Each row of A is roughly a mix of the hidden directions of one of several groups.
A, 132 rows:
[[ -3   6  14 -24   5   8 -13 -15 -43 -10]
 [ 36 -11 -20 -25   6 -17   8 -17  -1  -6]
 [-14  10 -29 -24 -10 -14  -6  16 -13 -27]
 [ 12   1  27  18  -9  32  23  -6   7  17]
 [-18  29  16  -9 -31  18   4   0   9  18]
 [ -3  -2  11 -35  19  -9 -30 -15  -2 -17]
 [-36 -34 -21   6   0  -4  14  -7   0   7]
 [ 24  24   6 -10  -4  12   6  27  27 -15]
 [-19  -9 -38 -19  -9 -14   0  -8 -11 -22]
 [ -7  33  16  -1 -27   8   9   1  29 -10]
 [  8  -9 -16  26  -9  -4   5  16  40  12]
 [ 10  -5 -11  24  -4  -7  -4  20  42  11]
 [ 15 -35  -8  -3  32  -7  -8  -1 -24  -2]
 [  7  -2   5 -13  -3  11 -30 -22 -35 -13]
 [  6  -4  13 -10 -22 -29 -36  -6   4  16]
 [-31  19  -3 -20 -17  -7  10  -6  -9 -30]
 [ 34  13   4  -8 -26  10  -8  26  15  -6]
 [-10  16  12 -21  -1  12  -3 -13 -41 -15]
 [  3  25 -27  -6 -28   0  -7  22  22  -1]
 [ 31   8   3  -7 -13  14 -13  24  28 -16]
 [ 17 -23  32  12  18  13  -2 -14   7  22]
 [-13  19   5  13 -13   5  18  39  18 -11]
 [ 10  -5 -23  26  -2   5   3  15  39   7]
 [  1  10 -11  26  11  23  38  -3  -8 -13]
 [ -5  20  -2  36 -16  10  28   5  11  13]
 [ 38  34  20  -4  -1  -7  -8   9   5  -4]
 [-26  -3 -23 -30 -11 -12  -6   1 -13 -25]
 [ -3  -1   0 -32  27 -11 -15 -13 -10 -28]
 [-13  18  -2 -30 -32  19  -8   9   1  15]
 [ 40 -15  -4 -23 -11 -13 -13 -18  -1  -4]
 [ -4 -13  11 -12 -14 -18 -41  -3  16  16]
 [ 28 -19  14  -6 -16 -26 -24   0 -10  17]
 [-14   2 -20 -11   9 -35 -29  11   0 -16]
 [  4  -1   6  36 -12  12  26   3   1  29]
 [  0  13 -37   2 -28  -4  -3   7  28   2]
 [ -9 -21  -3 -28  23 -15 -24 -14 -12 -14]
 [-32 -33 -22   0   7   4   9 -18  -9   7]
 [  6 -16  -2  -9  21  12 -32 -18 -29  -7]
 [-35 -25 -21   4   7   7  24  -7  -1  14]
 [-14   4 -30 -28 -14 -12 -10  14  -4 -26]
 [-25  30   9  -3 -32   3   2   0  24   0]
 [-26  14  -3  17 -15 -13  26  13  29  -2]
 [  9 -10 -16  22  -1 -10  -7  13  44   6]
 [ 28  35  16   0  11   5 -13  17   6 -18]
 [ 37 -11  -8 -19   1 -25  -5 -24   4   2]
 [-12   7   1 -13 -27 -19 -40 -12   3   2]
 [ 18   3  23  10 -23  22  24   3  14  20]
 [ 10  13  15 -16   7 -25 -31  26   9   8]
 [-20  30   3  -6 -35   9   0   4  21   8]
 [ 35  31  23  -3   8  -9 -13   7 -10   3]
 [  3  19  23  19 -14  17  19   0   8  33]
 [ -6  37  19  -8 -27  14   9   7  17  -4]
 [ 42  -9   2 -14  -7 -26  -3 -13  11  12]
 [  8  12   5 -27  -3 -33 -23  24   3   3]
 [  4  -8 -11  29 -16  -3   8  13  40   9]
 [ 35  32  18  -4  -6 -10 -10  14   3 -13]
 [-12   9  24 -21   8   3   0 -15 -40  -7]
 [ -1   5  23 -12 -22 -19 -28 -13  -4  27]
 [  5   9  14 -19  -2 -37 -21  24  12   7]
 [ 23  32  10 -13 -15  10  -3  20  24 -13]
 [ 33   2   4 -13 -18  11  -4  35  16  -1]
 [-18  -3 -15   8   5  23  30 -29 -10 -16]
 [ -7 -10 -18  19  13  27  30 -24   3  -6]
 [  9 -18   7  -4 -10 -17 -34 -28 -21   1]
 [ 18  -1  17  13 -14  34  27  -7   8  16]
 [ -8   2 -30   6  -6 -25  -4   6  23 -31]
 [  7  -2  14  26 -19   9  15   9   8  38]
 [-35  -7  -7  16 -14   0  26  10  24  10]
 [  3   4  19  -7  -4 -31 -34  24   4   8]
 [ -8 -20   8  -5  28  -9   5 -11 -38 -13]
 [ 18   1  24 -14  -8 -14 -39 -19   2   2]
 [  8   0  -3  31 -17   7  26  22  11  23]
 [  7 -16   4  -3  29  -8 -17  -6 -36  19]
 [-11   9  23 -24   5   3  -1 -18 -38 -11]
 [ 38  24  16  -6 -13  -6  -5  16  16 -10]
 [-45  -3  24   1   1  -9  -7 -10 -17  11]
 [ -8  -6   0  -1  20 -10 -24 -27 -36   1]
 [  3  18  12 -31 -11 -29 -20  20  -6  -1]
 [-21   8 -35 -12 -11 -20  -2   7  -8 -25]
 [-35 -23 -19   4  22  20   8  -7 -10   5]
 [-12   8  18 -20  -2  10   7 -23 -37 -13]
 [ 33  -6   4 -16 -20 -28  -2 -21  -5  12]
 [-15  21 -21  -6 -30  -8  -5  10  28 -14]
 [  3  40  28  11 -18  11  -1   9  13   4]
 [ 10   1  24 -22 -20 -13 -29   4   6  24]
 [  5  10 -49 -12 -19  -3   2   9   0  -7]
 [-18   1 -32 -13 -11 -21  -5   4   7 -33]
 [  2  -4  -8  39 -20   7  20  15  13  20]
 [-16   7  18 -17   7   5  -6 -17 -42 -13]
 [ 34 -12 -11 -15  -7 -33   1 -15  13  -3]
 [  1  18 -17 -37 -23   9  -4  17  -1 -17]
 [-23 -26   1   4  22 -10   5 -22 -23  18]
 [ 38  14 -19  24   4  -1   9  15  17  -3]
 [  9  -3  11  -5   6   9 -41 -25 -21  -8]
 [-37 -25 -22   3   5   3  21 -10  -7   9]
 [-13   6   9 -24  -3   6  17 -28 -31 -16]
 [  9   3   6  30 -16  13  30   6  -8  28]
 [ -2  20  13  21 -17  19  26   6   5  29]
 [ 16  -2   7  -4  16  -6 -40 -22 -20 -11]
 [-17  20 -12 -25 -23  -4   3   4   9 -33]
 [ -6  -9 -25   7   6 -26 -37  17   7  -7]
 [  9  -8 -19  20  -2 -10  -6  14  44   5]
 [  1 -32  -3   4  31 -10   1 -14 -30  -2]
 [ 12   6  12 -25  -8 -31 -20  26  -2  12]
 [-11   6 -23 -18  -2 -32 -27  13  -6 -17]
 [ 19  -5  35  21  12  10  -6   3  17  23]
 [-14  29  -7  11   2  32  28  -1   4 -13]
 [ 43   5  -4 -22 -10 -17  -1 -18   4  -8]
 [  3   6  25 -28 -11 -17 -30  -8  -2  18]
 [ 36  22  18  -2   1 -15 -24   8   5 -13]
 [ 13   6  15 -15   3 -28 -29  26   9  12]
 [-12   4  12 -25   2   4   6 -23 -39 -13]
 [ -7 -18  -5 -33  20  -7 -29  -6  -3 -20]
 [ 35   1   5 -16  -8 -31  -3 -20 -11  12]
 [-11   0 -10 -15  23 -33 -31   5  -3 -13]
 [  6   2 -18  22  13  22  35   8  -3 -21]
 [ -6  -1  15  -2 -12 -26 -38 -20  11  12]
 [ 33  -2  -5 -15  10   1 -12 -36  17   0]
 [-15  13 -20  20  -1  19  38   8  -7  -5]
 [ 14  12  14 -24  -8 -23 -22  29  -6  12]
 [ 34  -2 -13 -23  -7  -5  -6 -28   9 -18]
 [-37 -34 -16   5   1   2   6 -13  -8  12]
 [ -6 -37 -20  -4  23 -17 -10 -10 -19  -8]
 [ 23  12  13  -2 -17  33  25   5  -3  17]
 [ 28 -13   8 -12  21  12 -26 -12 -23  12]
 [ -8   8  13 -23  -2   4  -5  -9 -47  -7]
 [-19 -28   6 -11  20  -6  -2 -17 -34   1]
 [-43  -9  -3   9  14 -17  -2 -21  -1  15]
 [ 25  -4  13   2 -18  30  28  -6   4  18]
 [-34  12   2  14   7  31  12  24  -3  -3]
 [-22  31  10   0 -32   5   6  -2  24  -1]
 [  0   3   4 -30  12 -16 -34  -6  14 -23]]

One row of each group comes first, with its name. Which group is each row after those in?
[  6   1  12  -8   5   4 -30 -24 -38   2]  X
[ -4  -3   1  34 -15  18  23   7   5  30]  Y
[-17 -22  22   5  25  -6  -7  -8 -30  15]  J
[ -2 -15 -24  19   4  32  17 -24  -5  -9]  Q

[ 11 -25 -14 -11  -1 -24 -21 -31  -3 -13]  X
[ 25 -19   5  33  20   1   4 -10  11  22]  J
[-32 -31 -21   1   8   1  11 -19 -10  10]  X
[  3  -5 -15  28  -4  -4   5  14  43   8]  Q
[38 28 22 -8 -7 -4 -6 16 -8 -1]  X
[-21   7 -20   5  25  16  32   4  -2 -21]  Y
[ -8  12 -26  36   3 -28   2  10   8  -4]  J
[ 10  -6  25   1  -3  26  34 -19  -6  14]  Q
[ 18  -1 -35  -8  12  -9  10   8 -23 -26]  J
[ 17  -5   9  16 -10  18  25  24   6  29]  Y
[-37   4   7   7  21   2   4 -34  -8   7]  Y
[ 19  17   7 -28 -11   6  -3  34  20  -4]  Y
